k_100: [164 129 121 147 176 124 133  89 132 133 120 116  69  68 131 190 145 162
 151 105 128  90 171 129  96 138 131 113 130 125 128 132 126 120 161  93
 130 148 120 138 132 162 118 105 144  90 157  87 124 170 128 141  96  97
 141 126]
k_328: [104 164 147 152 104  78 128 150 124 158 164 102  73 129 112 148 175  88
  99 158 155  93 163 162 157 195 100 119 133 138 163 191 110 150 121 122
 101  80 101 141 166  83 164 141 142  94 120 149 115 131 148 112 170 124
 134 178]
k_356: [104 164 147 152 104  78 128 150 124 158 164 102  73 129 112 148 175  88
  99 158 155  93 163 162 157 195 100 119 133 138 163 191 110 150 121 122
 101  80 101 141 166  83 133 109 103 101 189 168 124 170 126 161 166  80
  64 183]
chg k_100: [164 129 121 147 176 124 133  89 132 133 120 116  69  68 131 190 145 162
 151 105 128  90 171 129  96 138 131 113 130 125 128 132 126 120 161  93
 130 148 120 138 132 162 118 105 144  90 157  87 124 170 128 141  96  97
 141 125] -> 56, [126]
chg k_356: [104 164 147 152 104  78 128 150 124 158 164 102  73 129 112 148 175  88
  99 158 155  93 163 162 157 195 100 119 133 138 163 191 110 150 121 123
 101  80 101 141 166  83 133 109 103 101 189 168 124 170 126 161 166  80
  64 183] -> 36, [122]
chg k_328: [104 164 147 152 104  78 128 150 124 158 164 103  73 129 112 148 175  88
  99 158 155  93 163 162 157 195 100 119 133 138 163 191 110 150 121 122
 101  80 101 141 166  83 164 141 142  94 120 149 115 131 148 112 170 124
 134 178] -> 12, [102]
chg k_356: [104 164 147 152 104  78 128 150 124 158 164 102  73 129 112 148 175  88
  99 158 155  93 163 162 157 195 100 119 133 138 163 191 110 150 121 122
 101  80 101 141 166  83 133 109 103 101 189 168 124 170 126 162 166  80
  64 183] -> 52, [161]

k_319: [ 83 167 126 108 105 117 155 149  57]
k_293: [166 137  97 196 184  79 122  79 136]
k_637: [123 189 103 107 124  66 101 119  69]
k_823: [108 104 195  77 118 176 127  99 153]
k_685: [174  96  64 221 160 126 164 167 146]
k_548: [199 141 119 164 189  88 101  69 125]
k_14: [199 141 119 164 189  88 101  69 167]
chg k_637: [123 189 103 107 124  66 101 118  69] -> 8, [119]
chg k_685: [174  96  65 221 160 126 164 167 146] -> 3, [64]
chg k_685: [174  96  64 221 160 127 164 167 146] -> 6, [126]
chg k_823: [108 104 195  77 118 176 127  99 154] -> 9, [153]

k_872: [127 146 128 128 174 208 128 143 146 130]
k_505: [116 122 130 128  94 105 128 148 106 134]
k_240: [150 153 126 128 130 161 128  87 130  90]
k_781: [127 146 128 128 157 208 128 143 146 130]
k_441: [117 111 127 128 102 112 128  38 112 218]
k_850: [127 151 127 128 105 194 128 117 114 122]
k_412: [113 128 131 128 168 148 128 150 152 169]
k_368: [110 104 126 128 149 120 128  61 141 151]
k_839: [127 114 131 128 137  75 128  54 133 240]
k_326: [126 150 130 128 105 200 128 173 114 212]
chg k_412: [113 128 131 128 168 148 128 150 152 168] -> 10, [169]
chg k_368: [110 104 126 128 149 120 128  62 141 151] -> 8, [61]

k_126: [ 63 118  62  41 116 168  49]
k_290: [176 149  65 206 165 178 200]
k_325: [ 63 118  62  41 149 110  58]
k_432: [ 43 239 170  84 165 202  64]
chg k_432: [ 43 239 171  84 165 202  64] -> 3, [170]
chg k_432: [ 43 239 170  84 165 201  64] -> 6, [202]

k_418: [134 131 122 135 115 215 164 139 107 170 147 154 107]
k_940: [145 151 111 141 115 223 180 124 125 175 164 146 103]
k_590: [116 137 140 133 107 119  77 139 115 106  66 139 140]
k_562: [142 141 114 141 118 229 180 138 115 179 160 159 100]
k_321: [122 145 134 132 111  83  87 117 150  82  97 109 147]
k_565: [114 139 142 132 108 101  74 128 131  94  67 124 138]
k_388: [119 142 137 130 113  91  75 122 140  87  77 115 147]
chg k_565: [114 139 142 133 108 101  74 128 131  94  67 124 138] -> 4, [132]
chg k_562: [142 141 114 141 118 229 180 138 115 179 160 159 101] -> 13, [100]
chg k_565: [114 139 142 132 108 101  74 127 131  94  67 124 138] -> 8, [128]
chg k_388: [120 142 137 130 113  91  75 122 140  87  77 115 147] -> 1, [119]
chg k_321: [122 145 134 132 111  83  88 117 150  82  97 109 147] -> 7, [87]

